Each row below has a hidden score, from 0 to 30, with 15 about the middle. What is it? The score is a weighted sum of the row's numbers plus the product of two more (or one squared), each taken from its middle value.
(0.8, 0.8, -0.4, 0.2, -0.5, 0.6, -0.6, 0.2, 0.1, 0.3, 0.7, 0.5, 0.6,
 0.4, 0.5, -0.8, -0.2, 0.4) ~ 15
(0.4, 0.3, -0.9, -0.2, 0.5, -0.7, -0.9, -0.7, 0.5, -1.0, 0.4, 0.2, 0.7,
 0.5, 1.1, -0.3, -1.0, -0.2) ~ 15
(-1.3, 0.0, 2.0, -1.5, 0.1, 1.5, -1.5, -1.4, 2.4, -2.3, -0.9, 1.6, -2.2,
 -2.1, 2.8, -2.0, 0.0, 2.5) ~ 18
(0.2, 0.5, 1.1, -1.1, -0.6, 1.5, -1.7, 0.1, 1.8, -1.5, -0.6, 0.6, -1.7,
 -0.2, 1.8, -2.0, -0.4, 1.1) ~ 18
(-2.4, -2.6, -0.3, 0.7, 0.2, 0.2, -0.5, -0.5, -1.2, 1.4, 0.1, -1.4, -0.7,
 -0.8, -1.2, 1.0, -0.2, -0.5) ~ 14
(0.8, 0.6, 0.4, -0.6, -0.7, 0.8, -1.5, -0.4, 1.3, -0.6, 0.5, 0.5, -1.1,
 -0.4, 1.1, -0.8, -0.9, 0.2) ~ 15
(1.3, 0.7, -0.2, 0.4, 0.5, 0.1, 0.1, 0.2, 0.8, -0.6, -0.2, 0.7, -0.4,
 0.4, 0.8, -1.0, 0.4, 0.8) ~ 14
(0.4, 0.9, -0.4, 0.6, 0.1, 0.6, 0.2, 0.8, -0.5, -0.1, -0.4, 0.4, 0.0,
 0.1, -0.4, 0.5, -0.6, -0.4) ~ 5
(1.0, 0.6, -0.4, 0.4, 0.4, -1.1, 0.0, 0.7, -0.3, 0.7, -0.7, 0.1, 0.2,
 0.9, -0.2, 0.0, 0.1, 1.1) ~ 17
(0.4, 0.1, -1.4, 1.8, -0.5, 0.0, 0.1, 0.6, -0.7, 0.9, 0.7, -1.3, 1.4,
 0.2, -0.6, 0.5, -0.5, -0.5) ~ 17
(0.5, 0.6, 2.3, -1.9, 0.5, 0.9, -0.3, -0.8, 1.3, -2.1, 0.2, 0.5, -1.3,
 -1.0, 1.7, -1.8, -0.4, 2.1) ~ 17
(-0.1, -0.6, -0.2, 0.3, 0.3, -0.3, -0.1, 0.5, -1.3, 0.9, -0.8, -1.2, 1.4,
 1.3, -0.6, 0.7, 0.3, -1.5) ~ 10
(1.1, 0.9, 0.2, -0.1, 0.5, -0.2, -0.4, 0.2, 0.4, 0.1, -0.9, 1.0, 0.5,
 -0.1, 0.6, -0.1, -0.7, -0.1) ~ 13
(0.9, 1.2, 0.7, -0.8, -0.5, 0.3, -0.7, -0.7, 0.6, -0.7, -0.2, 1.1, -0.8,
 0.8, 0.6, -0.1, -0.3, 0.4) ~ 11
(0.9, -0.3, -0.9, 0.6, -0.8, 0.2, 0.7, 1.1, -0.3, 0.6, 0.3, -0.6, 0.6,
 1.3, -0.7, 0.4, -0.7, -1.1) ~ 14
(0.6, 0.4, -0.7, 0.2, -0.4, 0.4, 0.1, 0.3, 0.0, -0.3, -0.9, -0.1, 0.8,
 -0.4, -0.5, 0.9, 0.1, -1.4) ~ 10
(0.7, 0.0, 0.1, 0.9, 0.1, -0.1, 0.6, 0.4, -1.3, 1.2, 0.1, -0.8, -0.3,
 0.1, -0.8, 0.8, 0.1, -1.0) ~ 11
(-0.3, 0.1, 2.1, -1.5, -0.4, 0.5, -1.5, -0.7, 2.0, -1.0, 0.3, 1.6, -1.6,
 -0.8, 1.8, -1.3, 0.0, 2.4) ~ 20
(1.2, 1.1, 0.5, -0.8, 0.3, 0.3, 0.5, -0.2, 0.6, -0.6, 0.7, -0.4, 0.8,
 0.9, -0.1, -0.5, 0.6, -0.3) ~ 13
(-0.8, 0.0, 2.0, -2.2, 0.4, 0.5, -1.5, -1.0, 3.0, -2.5, 0.1, 1.5, -1.9,
 -2.0, 2.9, -3.1, -0.3, 1.9) ~ 28
(1.3, 0.7, 0.1, 0.4, -0.2, -0.5, -0.5, 0.7, 0.8, -0.6, 0.0, 0.8, 0.6,
 0.5, 0.2, 0.4, 0.5, 0.5) ~ 20
(0.2, -0.4, -1.3, 0.5, -0.6, -0.9, 0.6, 0.1, -1.0, 1.0, -0.5, -1.4, 0.9,
 0.0, -1.2, 0.2, -0.3, -0.7) ~ 19
(-0.5, 0.7, -0.1, 0.4, -0.5, -1.1, 1.2, 0.9, -0.4, 0.7, 0.3, -0.1, -0.1,
 0.9, -0.8, 0.5, 0.2, -1.2) ~ 11
(-0.2, 1.0, 0.9, -1.0, -0.8, 0.3, -1.3, -0.7, 0.6, -1.1, 0.0, 0.5, -0.6,
 -0.6, 1.5, -1.6, 0.1, 1.8) ~ 19
(-3.7, -2.7, 0.7, 0.8, 1.4, 0.3, -0.1, -1.2, -1.1, 1.7, 1.1, -1.0, -0.4,
 -1.5, -0.8, 1.4, 0.9, -1.2) ~ 13
(1.2, 0.8, 0.3, -0.1, -0.6, -0.1, 0.2, -0.2, -0.6, 0.4, -0.9, -0.6, 0.8,
 0.6, -0.9, 0.8, 0.7, -0.1) ~ 19
(-0.2, 0.6, 2.2, -2.4, 0.6, 1.6, -1.5, -0.7, 1.4, -2.0, 0.1, 1.1, -1.9,
 -0.9, 1.3, -1.4, 0.2, 1.5) ~ 11
(0.7, 1.4, 0.5, -1.3, -0.6, 1.0, 1.0, 0.1, 1.0, -0.1, -1.0, 0.0, 0.0,
 0.5, -0.5, 0.3, 0.2, -0.2) ~ 12
(0.3, 0.5, -0.2, 0.2, -0.5, -0.4, 0.2, -0.1, -0.7, 1.0, 0.4, -1.0, 0.2,
 0.0, -1.1, 0.9, 0.3, -1.5) ~ 13
(-0.6, 0.8, 1.7, -1.0, -1.1, 0.7, -0.6, -1.5, 1.2, -1.3, 0.6, 0.6, -2.3,
 -0.2, 2.0, -2.0, -0.4, 1.0) ~ 20
(0.0, 0.5, 0.1, -0.8, -1.0, 1.2, 0.2, -0.5, 1.4, -1.2, 0.1, 1.5, 0.2,
 0.1, 0.6, -0.3, 0.3, -0.2) ~ 13
(-1.2, -2.4, -0.2, 1.6, 1.3, 0.3, 0.0, -0.7, -1.0, 1.8, 0.3, -0.6, 0.1,
 -0.7, -1.0, 1.0, -0.2, -1.1) ~ 12
(0.7, 0.6, 0.4, 0.3, 0.1, -0.1, -0.7, -0.9, 1.3, -1.1, 0.3, 1.1, -1.8,
 0.0, 2.3, -1.9, 0.2, 2.4) ~ 20
(-0.1, 0.2, -0.1, 0.4, 0.5, -0.3, 0.9, 1.2, -0.1, 0.5, -0.1, 0.6, 0.0,
 0.4, -0.4, -0.5, 0.0, 0.1) ~ 12
(0.5, 0.6, 0.4, 0.3, 0.0, -0.8, 0.6, 1.2, -0.3, 0.9, -0.1, -0.7, 0.6,
 0.0, -1.3, 0.7, 0.0, -1.7) ~ 10
(1.0, 0.6, 0.5, -0.3, -0.9, 0.1, -0.3, -0.8, 0.7, -1.1, -0.9, 0.4, -0.9,
 -0.1, 0.6, -0.4, 0.0, 0.3) ~ 15
(0.1, 0.7, -0.1, 0.8, 0.5, 0.5, 0.1, -0.2, 0.0, 0.9, -0.1, 0.6, 0.4,
 -0.2, -0.9, 1.2, 0.0, 0.1) ~ 23
(1.1, 0.7, 0.3, -1.1, -0.1, 0.3, -0.2, 0.4, 0.4, 0.1, -0.5, 0.0, 1.3,
 0.7, -0.8, 0.4, 0.2, -0.7) ~ 16
(0.7, -0.3, -2.2, 1.5, 0.4, -1.8, 0.4, -0.4, -0.7, 0.3, -0.4, -1.0, 0.1,
 0.6, 0.5, -0.6, -0.7, 0.7) ~ 24
(0.1, 1.0, 0.6, -0.5, -0.6, 0.9, 0.5, 1.0, 0.2, 0.1, -0.6, 0.8, 0.0,
 1.3, 0.1, -0.8, 0.3, 0.1) ~ 10
(-0.2, -0.1, -0.4, 1.0, -0.5, -0.6, 0.5, 0.6, -0.2, 1.2, -0.6, 0.3, 0.6,
 0.0, -0.2, 0.6, -0.9, -1.2) ~ 14
(-4.6, -3.5, 1.2, 0.6, 0.7, 0.6, -0.8, -3.0, -0.3, 0.7, 0.4, -1.0, -1.0,
 -2.6, -0.8, 0.8, 1.1, -1.3) ~ 25
(0.7, -0.8, -0.9, 1.6, -0.2, -0.7, -0.2, 0.5, -0.9, 0.3, -0.5, -0.4, 0.2,
 1.4, -0.3, -0.2, -0.8, -1.1) ~ 11
(-0.4, 0.6, -0.6, -0.1, 0.3, 0.1, 1.5, 0.9, -0.5, 1.2, 0.3, -0.4, 0.0,
 0.1, -0.6, 0.3, 0.5, -0.1) ~ 16
(1.3, 1.1, -0.4, 0.7, -0.9, -0.1, 0.7, -0.3, -0.2, 0.2, 0.4, -0.6, 0.3,
 1.4, 0.1, -0.8, -1.0, 0.8) ~ 14
(0.8, 0.5, -0.2, 1.1, 0.5, -1.0, -0.1, 0.1, -1.1, 0.9, -0.8, -1.1, 0.2,
 1.5, -0.8, 0.1, -0.9, 0.0) ~ 10
(-1.4, -1.6, -0.3, 0.1, 0.6, -0.2, 0.5, -0.8, -1.4, 0.7, -0.5, -1.0, -0.3,
 -2.1, -1.1, 0.8, 0.6, -0.9) ~ 16
(-0.3, -1.9, -0.2, 1.2, 0.2, 0.2, -0.5, -0.4, -1.0, 1.5, -0.1, -1.6, 0.3,
 -1.5, -0.7, 1.3, 0.2, -0.4) ~ 19
(0.7, 0.1, -1.1, 1.1, -0.2, -1.5, -0.2, 0.0, -0.3, 0.3, 0.8, -1.2, 1.0,
 1.7, -0.4, -0.4, -0.3, 0.2) ~ 21
(0.4, -0.3, -0.7, 0.0, 0.5, -0.8, 0.0, 0.3, -0.3, 1.0, 0.6, -0.4, 1.1,
 -0.4, -1.1, 1.2, 0.7, -0.4) ~ 25
(0.7, 1.0, -0.5, -0.2, 0.6, 0.2, 1.0, 1.0, -0.6, -0.1, -0.8, -0.1, 0.8,
 0.0, -0.5, 1.4, 0.8, -0.8) ~ 9
(-1.8, -2.0, -0.7, 0.2, 0.4, 0.1, -0.2, 0.7, -0.9, 1.3, 0.2, -0.1, -0.5,
 -1.5, -1.4, 1.2, 0.2, -0.5) ~ 15
(0.7, 0.2, 0.0, -0.2, 0.6, 0.1, -1.1, 0.0, 0.9, -0.8, -0.2, 0.4, 0.1,
 1.3, 0.4, -0.5, -0.9, 0.9) ~ 13
(-0.2, 0.9, 0.4, -0.1, 0.7, 0.6, -0.5, 0.9, -0.5, -0.6, -0.4, -0.4, 1.2,
 1.3, 0.2, 0.1, -0.9, 0.7) ~ 7
(-1.5, -0.2, 3.8, -2.8, 0.1, 2.6, -2.2, -2.0, 2.3, -2.3, -0.9, 2.1, -2.5,
 -1.6, 1.9, -2.1, -1.1, 2.6) ~ 12
(-1.9, -1.9, -0.5, 1.2, 0.7, 0.5, 0.1, 0.1, -0.8, 1.3, -0.5, -1.6, 0.1,
 -1.5, -0.6, 0.9, 1.0, -1.6) ~ 13
(1.3, 0.3, -1.1, 0.8, -0.6, -0.3, 0.2, -0.4, 0.6, -0.1, -0.1, 0.4, 0.0,
 1.0, 0.3, -0.6, -0.1, -0.8) ~ 16
(1.4, 0.9, -0.3, 0.8, 0.6, -0.8, 0.6, -0.7, -0.1, -0.2, 0.4, -0.4, 1.1,
 0.7, 0.5, -0.5, -0.3, 0.4) ~ 16
(-0.6, -1.6, 0.2, 0.8, 1.2, -0.5, 1.4, -0.3, -1.6, 1.1, -0.4, -0.4, -0.5,
 -2.2, -1.0, 1.3, 0.6, -0.4) ~ 16
(0.3, 1.1, -0.2, 0.3, 0.6, 0.0, 0.4, -0.6, 0.1, -0.2, 0.6, -0.9, 1.2,
 1.2, -0.1, 0.1, -0.9, 1.0) ~ 20
(0.3, 0.6, -0.4, 0.2, 0.4, -0.8, 0.3, -0.5, 0.9, -1.0, -0.1, 0.5, 0.5,
 0.6, 0.6, -1.0, -0.6, 0.9) ~ 16
(0.5, 0.6, -0.8, 0.8, -0.7, -0.2, 0.4, 0.9, -1.0, 1.0, 0.7, -0.8, 1.4,
 0.5, -0.4, -0.3, 0.6, 0.4) ~ 20
(1.3, 0.3, 0.5, 0.2, -0.8, 0.5, 0.4, 0.6, -0.1, 0.0, -0.2, 0.6, 0.3,
 -0.4, -0.8, 0.3, -0.8, -0.9) ~ 10
(0.5, -0.9, -0.6, 0.4, 0.5, -1.2, 1.1, 0.7, -0.5, 0.9, 0.7, -0.2, 1.2,
 -0.6, -0.6, 1.2, 0.5, -1.4) ~ 20
(0.2, 0.9, -0.2, -0.2, -0.3, -0.7, 0.7, -0.3, -0.2, 0.6, -0.6, -0.3, 1.1,
 0.5, -0.2, -0.4, -0.4, 0.4) ~ 19
(0.4, -0.1, -0.3, 0.7, 0.2, 0.3, 0.8, 1.4, -0.2, 0.5, -0.8, 0.5, 0.0,
 0.0, -0.4, 1.0, 0.9, -0.3) ~ 11
(-0.3, -0.2, -0.1, 1.3, 0.3, -0.4, 0.5, -0.6, -0.7, 1.0, 0.0, -0.6, 0.7,
 1.4, -0.4, 0.2, 0.7, -0.5) ~ 13
(1.8, 0.6, -1.1, 1.0, 0.6, 0.3, -1.2, 0.5, 0.2, -0.4, -0.4, -0.7, -1.8,
 0.1, 1.4, -1.2, -0.9, 0.9) ~ 29
(0.8, 1.2, 0.2, -0.6, -0.2, 0.3, -0.7, 0.2, 0.9, -0.6, -0.4, -0.5, 0.2,
 0.0, 0.2, -0.2, -0.3, 1.1) ~ 17
(-1.1, 0.7, 2.0, -2.1, 0.4, 0.7, -1.7, -0.7, 2.5, -2.0, 0.3, 0.7, -1.6,
 -0.9, 1.9, -1.5, -0.3, 1.2) ~ 14
(-0.3, 0.3, 0.0, -0.2, 0.2, -0.1, -0.5, -0.1, 0.8, -0.4, 0.3, 0.9, -0.6,
 -0.4, 1.0, -0.4, -0.8, 0.0) ~ 15
(1.2, 0.8, 0.2, 0.6, -0.4, 0.3, -0.7, -0.9, 0.7, -1.0, 0.2, -0.4, 0.5,
 -0.1, 0.6, -0.9, 0.1, 0.3) ~ 19
(0.1, -0.2, -1.4, 0.5, 0.4, -0.5, 0.9, -0.3, -1.0, 0.6, -0.6, 0.2, 1.5,
 0.7, -0.8, -0.1, 0.4, -0.2) ~ 17
(0.2, 0.6, -0.7, -0.3, 0.7, 0.5, -0.9, 0.1, 0.9, -0.3, -0.1, -0.4, -1.4,
 -0.3, 1.0, -1.5, -1.0, 0.3) ~ 25
(1.2, 0.6, -0.7, 0.1, 0.3, -0.6, 0.1, 0.0, -0.7, -0.5, 0.7, 0.0, 1.4,
 1.2, -0.9, -0.1, 0.5, -0.4) ~ 20
(0.3, -1.1, -0.4, 1.2, 0.6, -0.6, 1.6, 0.7, -0.6, 0.6, -0.1, -0.7, -1.0,
 -1.5, -1.4, 1.5, -0.1, -1.5) ~ 17
(1.2, 0.5, -0.2, 0.6, -0.1, -0.8, 0.7, 0.3, -0.2, 0.0, 0.7, -0.1, 0.3,
 0.8, -0.2, 0.9, 0.2, -0.9) ~ 12
(-0.9, 1.0, 1.9, -2.2, -0.7, 0.4, -0.9, -0.2, 1.9, -1.5, -0.5, 0.9, -0.4,
 -0.9, 1.7, -1.4, -1.0, 1.0) ~ 17
(-0.3, 0.5, 1.2, -0.8, -0.3, 1.3, -1.6, -0.7, 1.3, -1.7, 0.7, 1.2, 0.1,
 0.3, 1.0, -1.4, -1.0, 1.1) ~ 19
(0.8, -0.1, -0.1, 0.7, -0.5, -1.0, 1.5, 1.5, -0.3, 1.2, -0.4, -0.5, 0.6,
 -0.1, -0.5, 1.1, 1.0, -0.7) ~ 21
(0.1, -0.1, -1.2, 0.4, 0.5, -0.3, -0.3, -0.4, -0.5, -0.3, -0.6, -0.8, 0.6,
 1.2, -0.1, -0.1, -0.3, 0.1) ~ 12
(0.3, 0.3, -0.3, -0.1, -0.4, -1.0, 0.7, 1.0, -0.1, 0.3, -0.5, -0.8, 0.1,
 0.4, -1.0, 1.0, 0.2, -0.4) ~ 15
(0.7, 0.7, -1.1, 1.0, 0.1, -0.8, 0.1, 1.0, -0.5, 0.4, -0.8, -0.1, -0.1,
 0.3, -0.7, 0.1, 0.3, 0.3) ~ 13
(-0.7, -0.9, -0.5, 0.8, -0.2, -0.4, 0.7, -0.6, -0.7, 1.4, -0.1, -0.8, 0.4,
 0.7, -0.7, 0.3, -0.2, -1.4) ~ 14
(-0.1, 0.2, 0.5, -0.6, 0.4, 0.0, -0.6, -0.6, 0.5, -0.7, -0.5, -0.2, 0.2,
 0.4, 0.2, -0.9, -0.4, 0.0) ~ 12
(-1.5, -2.5, -0.5, 0.4, 0.9, -0.5, 0.4, -0.9, -1.4, 1.1, 1.1, -0.2, -0.1,
 -1.4, -0.7, 1.6, 1.2, -0.7) ~ 19
(-0.4, -0.5, -0.7, 0.0, 1.0, -0.6, 0.8, 0.5, -0.6, 0.8, -0.3, -0.1, 1.3,
 -0.5, -0.9, 1.2, 0.6, -1.0) ~ 15
(0.4, 0.5, -0.4, -0.1, 0.3, 0.2, 0.5, 0.9, 0.2, 0.2, 0.8, -0.2, 0.7,
 0.6, -0.3, -0.4, 0.2, 0.5) ~ 15
(0.1, 0.4, -1.2, 0.6, 0.8, -0.5, 1.4, 0.7, -0.7, 0.4, 0.1, -0.8, -0.2,
 -0.1, -0.6, 0.5, -0.1, 0.0) ~ 15
(0.3, 1.2, -1.1, 0.8, -0.9, -0.8, -0.7, -1.2, 0.0, 0.2, 0.9, -0.6, -1.1,
 -0.2, 1.8, -1.3, 0.6, 0.6) ~ 25
(0.1, 1.1, -0.2, -0.2, -0.2, -0.6, -0.2, 0.1, 0.5, 0.3, -0.1, 1.0, 0.0,
 0.5, -0.9, 0.2, -0.6, -1.4) ~ 10
(-0.1, 0.1, -0.5, 0.1, -0.3, 0.2, -0.2, -0.4, -0.2, 0.1, -0.8, -0.7, 0.3,
 0.1, 0.0, 0.2, -0.8, 0.3) ~ 14
(1.1, 0.2, 0.2, 0.0, -0.9, 0.1, 0.7, 0.8, 0.1, 0.1, -0.3, -0.3, 1.0,
 1.5, -0.5, -0.2, 0.0, -0.4) ~ 13
(-0.2, -0.5, -0.5, 1.0, -0.2, -0.4, -0.1, 0.3, -1.3, 1.2, -0.3, 0.1, 0.6,
 0.6, -0.6, 0.3, 0.4, -0.8) ~ 13
(0.2, 0.4, -0.3, 0.2, 0.4, 0.7, -0.8, 0.2, 0.5, -0.8, -0.1, 1.0, -1.0,
 0.6, 1.4, -1.4, 0.7, 0.9) ~ 13
(1.5, 1.0, -0.7, 0.9, 0.0, 0.2, -0.7, 0.2, 0.2, 0.5, -0.6, 0.8, -0.4,
 0.5, 1.3, -1.1, -1.0, 1.3) ~ 16
(0.1, 0.5, 1.7, -2.4, 0.0, 0.8, -1.5, -2.3, 2.0, -2.5, 0.8, 2.4, -3.5,
 -0.9, 2.3, -3.1, -0.2, 1.8) ~ 24
(0.8, 0.8, -0.1, 0.1, 0.6, -0.1, 0.6, -0.2, -0.2, -0.5, 0.4, 0.5, 0.4,
 1.4, 0.8, -0.1, -0.8, 0.4) ~ 11
(0.7, -0.1, -0.4, 0.0, -0.6, -0.3, 1.2, 0.3, -0.4, 0.0, 0.2, 0.6, 0.5,
 0.7, 0.1, 0.6, 0.5, -0.9) ~ 19
(-3.0, -2.4, 0.0, 0.9, 1.3, 0.0, -0.5, -1.1, -1.3, 0.8, 0.1, -0.1, -0.4,
 -1.4, -0.4, 0.6, 0.3, 0.1) ~ 16
(0.9, -0.2, -0.6, 0.2, 0.0, -1.0, 0.2, 0.2, -0.5, 0.0, 0.3, -0.5, 1.0,
 0.6, -0.1, 0.5, 0.4, -0.8) ~ 17
(0.7, 0.0, -0.4, 0.1, 0.1, -0.7, 0.4, 1.2, -0.7, 0.1, -0.3, 0.0, 0.9,
 -0.5, -1.3, 0.6, 1.0, -1.4) ~ 14
(0.0, 1.0, -0.8, 0.3, -0.5, 0.8, -1.1, -0.2, 0.9, -0.6, -0.2, 0.1, -0.2,
 0.8, 1.1, -0.8, -0.9, 1.1) ~ 11
(0.7, 0.5, -0.6, 0.3, 0.6, 0.3, 0.7, 0.9, -0.1, 0.7, -0.5, -0.3, -0.1,
 1.1, -1.0, 0.2, 0.3, -0.2) ~ 9
(1.3, 0.7, -0.1, -0.2, -0.8, 0.1, 1.4, 0.6, -0.3, -0.1, -0.1, -0.4, 0.9,
 0.2, -0.1, -0.2, -0.6, 0.6) ~ 18
(0.3, 0.8, 0.6, 0.3, -0.5, -0.4, -1.2, -1.7, 1.4, -0.6, -0.2, 1.4, -1.3,
 -1.5, 2.3, -2.0, -0.5, 1.9) ~ 22
(0.6, 0.5, -0.5, 0.1, 0.7, 0.2, 0.4, 1.6, -0.3, -0.4, -0.8, -0.2, 0.2,
 0.3, -1.0, 0.7, 0.7, -1.6) ~ 6
(0.1, 1.2, 0.0, -1.5, -0.8, -0.3, 0.5, 0.2, 1.3, -0.5, 0.3, 0.3, 0.8,
 0.0, -0.3, 0.0, -0.4, 0.9) ~ 24
(0.9, 0.2, -0.9, 0.0, -0.7, 0.1, 0.0, 1.0, -1.1, 0.3, -0.8, 0.0, 0.1,
 0.9, -0.6, -0.3, 0.4, -0.8) ~ 15
(-0.8, -0.7, -0.6, 0.6, 0.0, -0.4, 0.9, 0.8, -1.2, 0.9, -0.5, -0.1, 1.1,
 -0.7, -0.8, 0.9, -0.3, -0.8) ~ 14
(0.3, 0.1, 0.1, 0.8, -0.5, -1.2, 0.2, 0.8, -0.3, 0.8, -0.3, 0.4, 1.1,
 0.7, -0.4, 0.4, 0.3, -0.4) ~ 18
(-1.5, -2.3, 0.4, 1.4, 0.8, -0.1, -0.5, -1.3, -1.1, 1.2, -0.3, -1.1, 0.0,
 -1.5, -1.0, 1.1, 0.3, -0.9) ~ 20
(-0.5, 0.2, 1.7, -1.4, -0.4, 0.7, -1.6, -0.8, 1.9, -1.3, 0.2, 1.6, -1.3,
 -0.9, 2.1, -1.4, -0.2, 1.2) ~ 17
(0.3, 0.1, -0.1, 0.5, 0.8, 0.5, 0.6, 0.8, -1.2, 1.3, 0.1, -0.9, 0.4,
 0.3, -0.4, 1.0, -0.1, 0.0) ~ 10
(-0.2, -1.0, -0.9, 1.4, 0.3, -1.1, 1.4, 0.8, -1.3, 1.2, -0.6, -0.8, 1.2,
 1.1, -0.6, 1.0, -0.3, -1.1) ~ 16
(1.2, 0.1, -1.2, 0.0, 0.0, -0.5, -0.7, 0.4, 0.1, 0.5, -0.7, -0.7, -0.5,
 0.3, 0.5, -0.8, -0.8, 0.5) ~ 28
(-0.3, 0.7, 0.3, 0.4, 0.1, -0.7, 1.1, 1.8, -0.8, 0.5, 0.1, -0.3, 0.2,
 -0.8, -0.5, 1.4, 0.0, -0.2) ~ 11
(0.9, 0.9, 1.0, -1.1, 0.4, 1.6, -0.2, 1.2, 0.6, -0.5, -0.8, 0.2, -0.2,
 1.0, -0.5, 0.9, -0.8, -0.1) ~ 3
(0.3, -0.5, -1.0, 0.7, 1.0, -0.5, 1.5, 0.4, -0.7, 1.2, 0.2, -0.5, 0.5,
 -0.1, -0.6, 1.0, 0.1, -0.2) ~ 17
(-0.1, 0.5, 0.1, 0.5, -0.9, 0.7, 1.1, -0.1, -0.6, 0.4, 0.4, -0.9, 1.2,
 1.7, -0.8, 0.5, 0.1, -1.0) ~ 9
(-1.6, -0.3, 4.8, -4.3, 0.2, 3.7, -2.3, -3.0, 2.6, -3.4, -0.8, 3.3, -3.2,
 -2.2, 2.0, -2.4, 0.3, 3.1) ~ 15
(0.3, -0.8, -1.0, 1.5, -0.5, -0.1, 0.0, 0.1, -0.6, 0.2, 0.2, -0.9, 1.5,
 0.5, -0.4, 1.0, 0.3, -0.4) ~ 20
(-0.1, -0.5, -0.2, 0.8, 0.3, -0.4, 1.4, 0.1, -0.2, 0.2, 0.8, -0.7, 0.4,
 1.2, -0.5, 0.8, 0.9, -0.1) ~ 13
(0.7, 1.2, 0.1, 0.2, 0.6, 0.2, -0.2, 0.4, 0.4, -0.4, 0.8, -0.6, -0.2,
 0.8, 0.1, -0.3, -0.6, 0.9) ~ 10
(-0.2, 0.4, 1.5, -1.2, -0.4, -0.1, -0.6, 0.3, 1.2, -0.7, 0.1, 0.1, -1.2,
 0.2, 0.5, -0.7, 0.3, 0.7) ~ 15
(-0.1, 0.4, -1.1, 0.0, -0.2, -0.3, 0.7, 1.1, 0.0, 0.1, 0.0, -0.5, 1.1,
 0.9, -0.8, 1.0, 0.1, -0.4) ~ 13
(0.6, 0.6, 0.4, -1.1, 0.5, 0.0, -1.1, 0.7, 0.0, -0.3, 0.2, 0.9, 0.9,
 1.1, 0.2, -0.1, -0.6, 1.1) ~ 17
(0.7, 0.2, -0.8, -0.3, -0.1, 0.4, -0.4, -1.1, 1.1, -1.0, 0.6, 1.4, -0.3,
 -0.5, 1.1, -1.2, 0.0, 1.7) ~ 22
(0.2, -0.2, -0.2, -0.2, 0.7, -1.1, 1.2, -0.2, -0.7, 0.5, 0.6, -0.2, 0.6,
 0.6, -0.8, 1.4, -0.2, 0.0) ~ 16
(-0.1, -1.0, -0.2, 1.4, -0.1, -0.5, 1.5, 1.1, -0.8, 0.7, 0.5, -0.4, 1.1,
 -0.9, -1.2, 0.9, 0.6, -1.6) ~ 13
(-0.7, 0.3, -0.8, -0.1, 0.3, -0.6, 1.1, 0.5, -1.1, 0.4, -0.1, 0.2, 0.4,
 0.0, -0.7, 0.4, 0.6, -0.8) ~ 13
(1.4, 1.1, 0.5, 0.1, 0.7, -0.6, 0.6, 0.4, 0.1, 0.2, -0.1, 0.1, 0.2,
 1.0, -0.3, 0.0, 0.4, -0.5) ~ 10
(1.2, 1.1, 0.2, 0.1, -0.4, -0.2, 0.2, -0.5, 0.3, 0.2, 0.2, 0.1, 0.6,
 1.3, 0.0, -0.1, -0.9, 0.4) ~ 16
(1.1, 0.0, 0.2, 0.0, 0.4, -0.1, 0.8, 1.3, -0.9, 0.1, 0.8, 0.2, 0.4,
 0.5, -0.9, 0.3, 0.5, -0.6) ~ 10
(0.1, 1.4, -0.2, -0.7, -0.1, 0.8, 1.2, 1.9, -0.9, 0.6, 0.6, 0.2, -0.7,
 -0.1, -1.3, 1.7, -0.4, -1.0) ~ 8
(0.2, 0.9, -1.0, 0.1, 0.2, 0.0, -0.2, 0.2, -0.3, 0.3, 0.3, -0.3, -0.2,
 1.5, -0.3, 0.1, 0.1, -0.5) ~ 9
(0.2, 0.8, 0.9, -1.0, -0.6, 1.1, -0.6, -1.2, 1.3, -1.5, -0.8, 1.3, -0.8,
 -0.4, 1.9, -1.0, 0.3, 0.8) ~ 16
(0.7, 1.1, 0.8, -1.6, 0.0, 1.0, -0.9, -1.1, 1.0, -1.5, 0.3, 1.6, -0.7,
 0.2, 0.9, -0.7, 0.0, 1.2) ~ 14
(1.0, 1.2, -0.8, -0.6, 0.0, -0.6, -0.7, -0.3, 0.9, -0.9, -0.7, 1.0, -1.6,
 -0.6, 1.8, -1.2, 0.7, 1.9) ~ 29
(-0.4, -0.1, -1.3, 0.7, 0.0, -1.5, 0.5, -0.2, -0.6, 1.4, 0.4, -0.8, 0.2,
 1.6, -0.6, 0.6, 0.3, -1.1) ~ 16
(0.0, -1.3, 0.2, 0.2, 0.0, 0.4, 0.0, -0.9, -1.2, 0.5, 0.2, -1.1, -0.4,
 -0.8, -0.4, 1.3, -0.5, -0.8) ~ 14
(0.1, 0.7, 0.6, -0.4, -0.2, 0.5, 0.1, 0.8, -1.0, 0.1, -0.6, 0.5, 1.0,
 1.4, -0.2, 0.7, -0.3, -0.8) ~ 5
(-0.4, 0.2, 2.4, -2.0, 0.4, 0.7, -1.5, -0.3, 1.3, -1.3, 0.3, 1.2, -0.6,
 -0.1, 1.1, -1.4, -0.7, 0.9) ~ 12
